One turn moves each row of this set onto another row. After a few examples, where does it send each row asked below?
buf: -0.724; 1.704; 2.498; 3.676; 2.300; 0.031; 1.122; -0.966; 2.183; -2.243; 1.158; -0.840; -1.166; 2.667; 0.886; 2.254; 1.448; 0.200; -0.901; 2.791
rutil: 1.181; 0.025; 0.052; 2.564; 0.711; -2.848; -2.844; 0.182; 0.654; 0.807; 1.428; -1.760; -0.101; 1.876; 1.119; -1.960; -0.946; 1.690; -1.482; 2.006
zekap: -2.225; 1.827; -3.497; 4.062; -0.719; -0.363; -0.329; -0.677; 4.004; 1.634; 0.637; -1.507; -1.478; 1.398; -0.557; 1.680; -0.492; -1.070; -2.603; 3.400
non: -0.976; 2.315; -0.731; 0.122; -0.973; -1.048; -1.935; 1.071; 1.637; 0.355; 1.007; -2.686; 0.310; -0.828; -4.845; 0.777; 2.759; -2.683; 0.677; 2.299
Guf: 0.415; 2.118; 2.200; 0.102; -0.228; -0.928; -2.348; -1.587; 0.878; -0.129; 3.027; 0.048; -2.669; 0.950; -2.666; 1.723; -1.086; 1.754; 0.019; 0.609
Bez: -0.407; 1.311; -0.848; 1.660; -0.281; -2.669; -3.375; -0.477; 0.260; 0.786; 1.179; -3.939; -0.755; -0.855; -0.995; -0.390; 1.735; -1.149; -0.290; 4.997
Tirek: -1.009; 1.749; -0.006; -0.359; 0.770; -3.627; 1.604; 1.650; 4.422; 1.679; 0.343; -1.688; -0.740; 2.070; 1.658; -0.130; 0.596; -1.569; -1.445; 1.684
gurut: -0.959; 3.108; -2.463; -0.598; 1.158; -0.159; 1.518; -1.818; 0.272; 0.311; 0.767; -4.501; -1.087; -1.078; -1.933; 3.443; -0.727; 0.766; -0.651; 1.760
roge: -1.276; 2.116; -3.015; 2.427; 1.198; 3.826; -1.620; -1.328; 1.211; 0.338; 0.401; -2.524; -2.051; 1.377; -1.898; 0.317; -0.162; -0.268; -2.304; 0.902
pusa: -1.815; 0.078; -0.283; -0.078; 2.272; -1.025; 1.127; 1.514; 3.047; 0.850; -0.944; 1.683; -1.396; 1.183; -1.334; -0.646; -2.288; -3.720; -1.253; 1.819
tok: -1.014; -1.356; 0.099; 4.038; 2.293; -0.278; 0.391; -0.084; -0.191; 1.579; -0.010; 0.441; 1.713; 1.282; 0.729; -0.812; -0.771; -0.580; -0.893; -0.590
laruv: 1.401; -0.092; -2.204; 3.358; 0.105; 0.388; 1.135; 1.146; -0.942; 0.190; 1.462; -0.301; 2.601; -0.646; -0.460; 0.720; 0.177; -0.519; -2.167; 1.276
lerul: -0.612; 2.932; -2.012; 0.311; -1.429; -0.124; 0.714; 1.511; 2.669; 3.449; 2.219; -2.882; 0.317; -0.062; -1.405; 2.543; -1.657; 0.692; -1.328; 3.338
daz: 1.718; 0.361; 1.098; 0.982; -0.297; -2.537; -1.617; 0.751; 3.612; -0.561; 0.111; -4.026; -0.743; 0.509; -0.618; 0.239; 2.082; -0.204; 1.261; 2.343
dag: -2.596; 1.969; 1.221; -0.364; 0.457; -3.484; -1.208; -0.854; 2.396; 1.961; -0.017; -2.264; 0.513; 0.435; -2.643; 1.220; 1.433; -2.132; 2.937; 0.582
susu: -0.655; 2.360; -2.470; 2.961; 1.906; -0.332; -0.219; -0.444; -1.072; 0.085; -0.215; 0.546; 3.562; 1.671; -2.655; 1.821; -0.921; -1.668; -1.958; 3.708
potaf: -1.681; 0.578; 2.481; 2.195; 1.854; -0.440; 0.038; -0.920; 2.901; -2.492; 0.462; -0.796; -2.337; 1.172; -2.362; 3.159; -0.760; -0.962; 1.213; 3.669
Lamo: -1.279; 2.283; 1.929; 1.076; 0.656; -0.297; 0.078; -0.138; -0.851; -1.064; 2.254; -0.066; -0.760; 3.236; -2.805; 0.927; -0.560; 2.978; -1.872; 0.012
Bag: -3.742; 0.552; 3.600; 2.293; -0.389; -0.473; 0.860; 0.599; 0.075; 2.550; -0.529; 0.443; -0.064; 1.573; -2.918; 2.194; -0.486; 0.152; -0.031; 2.565
nege: -3.315; 3.343; -1.698; 0.836; 1.525; -1.220; 2.263; -1.021; -0.147; 0.266; -0.282; -1.155; -2.285; -1.747; -1.079; 1.286; 0.392; -2.464; -2.184; 3.975
gemed: -0.077; -0.245; -1.728; 1.193; 0.908; -2.232; 0.278; -1.011; 2.034; -0.165; -2.330; -3.066; -1.514; 3.618; -0.466; 0.095; -0.120; 1.191; -2.731; -0.050
dunam: 0.579; 2.932; 1.178; -3.272; 2.006; -0.505; -0.717; -0.491; 1.622; 3.505; -0.410; -2.828; -0.087; 1.524; 0.040; 0.819; -0.576; -0.776; 0.509; 1.211
zoz: -1.121; 3.697; 0.353; -1.255; 2.433; -2.641; -1.054; -0.858; -0.094; 0.025; -0.276; 0.896; 1.448; 2.282; -4.543; 0.563; -1.052; -1.535; 0.497; 2.340
dob: 0.993; 0.693; 0.305; 1.643; 3.164; 0.794; 1.635; 0.535; 0.302; -1.675; -1.576; 1.358; 1.986; 1.761; -2.953; 0.605; -0.270; -1.897; -0.488; 1.492
taru: 0.464; 1.465; -0.980; -1.460; 2.249; -1.717; -0.262; -2.999; 1.365; -0.077; -2.699; -0.450; -2.669; 1.164; -2.402; 1.037; -0.331; -2.100; -0.897; 0.412
deka: -0.984; 1.446; 3.786; 2.601; -0.866; -0.543; -0.537; -0.938; 1.103; 3.829; 0.930; 0.528; -0.829; 0.759; 0.479; 2.091; 1.158; -0.008; -0.292; 2.116
dapan: -0.803; -0.437; 0.106; -0.269; 2.254; 1.600; -0.676; 1.473; 0.893; 2.710; -1.447; -2.102; 0.375; 3.147; -1.066; -0.760; -3.268; 0.412; -1.148; 0.979
Kure: -1.971; 3.371; -0.741; 0.216; 0.794; 3.078; 0.183; 1.629; -0.558; 2.222; 0.896; -0.489; -1.357; -0.718; -1.793; -0.907; -0.222; -1.694; -2.576; 3.019
Viras: -3.298; 3.176; -2.027; 1.011; 2.045; -0.157; -1.346; -0.522; 0.688; -0.050; 1.395; -1.271; 2.553; 1.120; -4.525; 1.911; 0.248; -2.968; 0.729; 1.177
betan: -0.620; -0.281; -1.856; 2.958; 1.181; -1.068; -1.360; -0.481; -0.430; 0.478; 3.252; -3.407; 0.549; -1.294; 1.642; -0.327; 0.220; -0.218; -0.284; 1.409

dob turns into zoz
Viras turns into non
taru turns into dunam
And these:
deka turns into buf
Kure turns into nege

